In the data rows, 128 means zero.
Here are some points, one per row:
[ 88 171 172 116 157  94 128 114 195  69  44  22  50 165 125 165  71 189
 200 132  58  72 115 105  31 151 209 109 162 100 152 133  93 164  86 161
 150 121 173 135 101 118 146 139 119 102 188 122]
[ 39  95  41 118 108  49  54 163 197 103 147 137 193  83 172 162 174  85
  89 165 103 141 112 176 124 115 174 118 112 184 106 123  89 175 135 106
  94 104 158 148 103 164 182 108 189 121 172 106]
[157  64 123 123 207 116 147 181 129 155 148 163 111 192 103  90 130 159
 173 175  61 110 136 150 148  99 149 179 167 199  83 140 170 134 114 169
 109  98 135 255  65 152  75 204 107 161  82  79]
[204 201  37 133 184  34 111 148  94 149 192 105 133  82 105 154 147 127
 119  63  86 107 173  94 114 108 136 144 120 100 103  83 147  98 113 197
 121 187 130  77 142 109 192 180 101 190 116 146]
[204 189  81 132 161 147 149  79  80 136 134 137  66 126 139  77 216 141
 143 120 167 117 134  93  98 173 155  83 220 165 175 175 193 176 149  82
 178  92 105 118 164 149 151  86 169 103 123  71]
[105  96 133 102 211 132 130 109  89 132 160 180  88  52 135 161 104 161
 154 199  55 184 143 119  84 115  55 121 123 121 255 119 105  75 100 164
  93 139 125  45 107 180  41 131 170 181 113  97]
[ 44 175 170  71 172 138  62 156  45 102 148 139 200 165 127 159 179 168
 138  92 123 118 141  71 120 144 103 125 139  65  85  83 114 159 112  41
 128 131  97 166 128 132 112  65 180 118 153 108]
[162  82 205 118 100 134 153  70 204 100 171 150  54 134 129  99 162 143
  66 105 152 147 215 124 101 117 160 141  98 121 143 105  60 188 151 117
 100 104 143 157 108 109 129  94 144 166  77 193]
[168 184 130 136 153 175  84 129  55 125 118 102  60  78 134  85 132 105
  96 188 147 121 152  98 101 126 109 182  65 111 119 165 165 109 172 127
 181  60 170 161 138  72 186  62 165  96 133  75]
[178  86  97 164 124 128 181 166 142 163 142 125  85 181 146  95 139 114
 134  82 149 100 149 181 159 115  87 127 117 113 163 134  92  72 105  73
 149 114 238 144 135 101 122 104 203 143 209 222]
[200 184 137 193 154 138 140 170  99 103 126 127 181  74 102 124 147 107
 189  57  81 180  84 140  79  47  88 144 145 142  89 157  67 140 115 111
 114  90  92  66 120  93 164 172  78  95  61 186]
[ 62  52 164 169  77  80 145  74 163 108 165 146 206  78  98  74 148 121
 109 157 107 121 138 165 127 118 145 168 180  96  99 192 136  95  64  91
  64 192 149 120 179  96 171 105 167 112 147  52]
[106  48 138 133 129  70 140 119 168 121  80 123 219 104 114  92  76  83
  79 154 112 135 130 150 128 167  99 111 159 150 114  99  94 135 138 120
 198 177  99 163 112 140 175  55 199 163  71 109]
[143 104 133 134 161 169  46 163 214  74 152 146  60 185 154  42  93 104
 108  97 168 123 116 126 130 183  49 115 140 140 124 116 149 124 195 114
  19 171 139 106 118  95 142 112 158 156 136 168]
[104 200 153  82 110 197  97 131 222 189 111 113 204 174  98 135 200 182
 113 145 119 136 141 205 175 138  99 127 172 146 154 122 113  80 122 116
 197 161 149 100 105 115 174  81  86 142  91 105]
[109  79 127  92 142 106 185 132 192 112 194 166 155  78 122  88 127 182
 146 195 194  37  31  73 130 131 143 121  93 112  84 114 142  79 108 150
 196  59 104  41 120 111  67 155 117 125 129 137]
[214  94 227  51  83 180  31 144 118 148 166  90 188 159 168 150  84  14
 133 127 175 100 144 122  92 120 152 104 156 107 154 198 152 168  91 175
 173 135 169  94 147 189  95 178 127 116 132 162]
[182 144 146 108  16  75 113 174  58 132 139 114  31  95 121  98 129 154
 105 145 155 176 135  80  66 143  95 141 179 203 100  79 208  93 118  73
 161 108 163 143 104 140 150  82 135  71 132  92]
[ 75 198 105 124  78 190 172 157  92 140 127 144 222 125 102 111 110 121
  71 104 132  99 156  39 140 177 184 140 182 122 134 137 106  90 168 125
  50  64 119 157 117 198 128  94 174 128 124 141]
[ 75  69 123  99 155 142 144 154  50 136 143 100 130  71 116 131 136 146
 124 196  62 178 108 126 165 137 204 141 145 144 255 101 155 144 140 120
 113 189 115  79  77  50  65 182 164  49 110 198]
[ 85  64 113 100 171 140 158 201 130 110 122 152 118  72 181 187 104 173
 158 204 193  62 202 178 116 118 118 138 167 150  79 105 132 129 146 116
 160  82  51  53 211  95 102 134  55 127 130 162]
[ 54 227 121 102  88 131 155 134 154 155 164 163 165 109 119  61 118 113
  96 129 128 125 110 202 138 116 114 118 117 129 208 133 147 178 148 114
 175 178 154 187 157 145 108  71   0 138 146 144]
[189 182 162 227 100 166  40  83  84 175 156 120 146  94 193 169  54 255
 110 146 240 118 121 155 129 139 185  23  74 172 123 157  69  89  73 146
  93 173 112 210 131 128 138 156 104  90 134 109]
[197 125  77  99  92 147 133 147 145  90  44 191  89 131 204 108 178 109
  66  75 133 129 137 149 127 100 155 166  93 118 110 171 118 148  72 112
 121 171 122 131 115  89  22  99 159 145 121 121]
[ 52 136  88 147  84 190 113 131  52  86 104 135 163 188 137 102 157 184
 116 171  69 118  96  41 153  75 137 138 103 193 116 142 116 148  95 154
 120 121 151 118 204 187 177  60 141 152 111 176]
[128 189 188 167 179 143 187 109 131 160 125 139 113  55 228 137 143  79
 149  63  62 123 164 123 189 169 107 169 107 158  80  75 142  99 113 123
 157 159 123  86  98 183 190 206 112  96 114 139]
[ 69 185 136 141  87  97 138  96  54 122 153  96 189 170 167  90 103 120
 115 127  80 120 166 133 210 131  74  59 140 114 111 115 137 158 104 164
  75  28 164 106 122  69 106  89 178 183  88  82]
[ 98 117 157   0  64  78 144  91  73  68  99 170  80 147  73 142 156  93
 207  69 139  92 136 159 169 141  92  85  65 204 151 143  29  77 200 159
  96 157  68 138 164 100 170 226 168  76 177 101]
[ 72 206 125 197 189  79 192 119  77 173 130 160 116 255  93 159 136  41
 126 246 250 184 134 112 103 129 139 164 118 147  64 122  87 140 103 155
 127 183 111  56  76 120  74 143 100 108 146 149]
[ 91 173 151 255  22  91 117  91 172  50  48 174  74 136  88 186 175 108
 146 185 140 114  98 122 134 116  74 124 180  38 165 140 189 143 184 153
 201 100  71 183 142 124 108 247 179 160 140 147]
[182 114 128 120 124 108 130 104 176 144 129  96  70 158 159 100 102 122
 134 108 136 113 145 151 167  14 157 115 130  88 105 101 174  93 180 132
  77 175  77 127 114 175 102  17 170  76  96 152]
[148 105  57 145  72 131  86 120 167 162 182 115  43 131  99 144 148  96
 181  93 132 144 111 194 149 217 125 191  91 111  93 135 110 162  88 129
 132 130  94 148 170 138  80  47 165 134  99 173]
[169 155 146 112 185  69 142 105 170  41  44  52 179 114 105 196  73 190
 203  90 220 232 114 114 255 145 169 202  89 145 165 164 176 142 158 122
 129 121 201 145 177 144 118 146 116 161 158  97]
[230  69 153 157 103 153 147 186 119 106 115 104  62 125  71 121 186 121
  84 159 112  86  73 131 180 142 111 142  65  89 134 101  37 181 103 106
  74 154 116 144 121 162 149  61 100 159 136 113]
[137  36 124  83 109 184  26  57 101 141 154  93 116 116 134 163  91   8
 145 114 184 142 118 103 175  77 182  75 195  92 123 150 176  91  77 106
 159  93 122 135  70 145 140 143  45 215 166 175]
[ 53 114  84 177  99 119 104 158 153 184 122  74 182 175 176  62 155 156
 131  85 165 147 141 129 109 113 103 181 123  83 220 116  68 122 160 104
 157 138  99 143 105 146 130 112  32 136 129  60]
[150 127 159 176 160 144 144 144  67 152 149 190 129 107 151 118  93 143
 110  50  63 203  52 167 125 123 176 139 151  75  49 112 112 145 192 207
 179 148 126  58 127 131 194 161 118 119 155 123]
[133 153 121 175 175 166 180 161 151 131 169 160 130 106  67 168  52  91
 105  14  90 138 138  88 101 116 112 104  70 167 147 136 178 153  53 126
 158 127  64  91  60  99 209 156 129 108 139  95]
[102 126 112 160 145 123 128  45 127  57  69  71 120 159  84 210  64 137
 157 104  59  54 131 152  22 165 165  89  70 139  95 155 150  87 222  69
 127 153 221  98 101 152  74 132  83 110 102 122]
[ 66  80  92  93 205 184 174 158 160 176 108  73  95  57  76 137 121 139
  64 135 222 116 106 129 114 102  87  81 144 113  73  88 118 152 120 154
 103 108 160 103 207 145  72 225 125  94  89  93]
[206  95  93  75 166 175 199 124 169 114 197 119 180 221 153 157 103 126
 112 204  39 207 130 125 107 135 105 119 130 120  91  80 147  95 122 127
 128  93  94 255 163 101  77 199  86 101 144 120]
[146  81 150  69  75  62 129  78 134 255   0 199 182 145 110 168 162 157
 173 104 113 108 102  84  69 167  94 116  78  92 156 156 217 144 166 168
  39  86 102 148 153  84 170 159  69 147 157 157]
There is one direction along which these points spread out most. How far along it is each point below, from 0 to 99? The average is 50, and the first point in the table lies past the average. One standard deviation of the points above along it is 16.
[146  81 150  69  75  62 129  78 134 255   0 199 182 145 110 168 162 157
 173 104 113 108 102  84  69 167  94 116  78  92 156 156 217 144 166 168
  39  86 102 148 153  84 170 159  69 147 157 157] 61
[ 44 175 170  71 172 138  62 156  45 102 148 139 200 165 127 159 179 168
 138  92 123 118 141  71 120 144 103 125 139  65  85  83 114 159 112  41
 128 131  97 166 128 132 112  65 180 118 153 108] 36
[143 104 133 134 161 169  46 163 214  74 152 146  60 185 154  42  93 104
 108  97 168 123 116 126 130 183  49 115 140 140 124 116 149 124 195 114
  19 171 139 106 118  95 142 112 158 156 136 168] 33
[230  69 153 157 103 153 147 186 119 106 115 104  62 125  71 121 186 121
  84 159 112  86  73 131 180 142 111 142  65  89 134 101  37 181 103 106
  74 154 116 144 121 162 149  61 100 159 136 113] 31
[206  95  93  75 166 175 199 124 169 114 197 119 180 221 153 157 103 126
 112 204  39 207 130 125 107 135 105 119 130 120  91  80 147  95 122 127
 128  93  94 255 163 101  77 199  86 101 144 120] 63
[137  36 124  83 109 184  26  57 101 141 154  93 116 116 134 163  91   8
 145 114 184 142 118 103 175  77 182  75 195  92 123 150 176  91  77 106
 159  93 122 135  70 145 140 143  45 215 166 175] 51
[128 189 188 167 179 143 187 109 131 160 125 139 113  55 228 137 143  79
 149  63  62 123 164 123 189 169 107 169 107 158  80  75 142  99 113 123
 157 159 123  86  98 183 190 206 112  96 114 139] 72
[ 98 117 157   0  64  78 144  91  73  68  99 170  80 147  73 142 156  93
 207  69 139  92 136 159 169 141  92  85  65 204 151 143  29  77 200 159
  96 157  68 138 164 100 170 226 168  76 177 101] 62
[ 39  95  41 118 108  49  54 163 197 103 147 137 193  83 172 162 174  85
  89 165 103 141 112 176 124 115 174 118 112 184 106 123  89 175 135 106
  94 104 158 148 103 164 182 108 189 121 172 106] 32
[104 200 153  82 110 197  97 131 222 189 111 113 204 174  98 135 200 182
 113 145 119 136 141 205 175 138  99 127 172 146 154 122 113  80 122 116
 197 161 149 100 105 115 174  81  86 142  91 105] 35
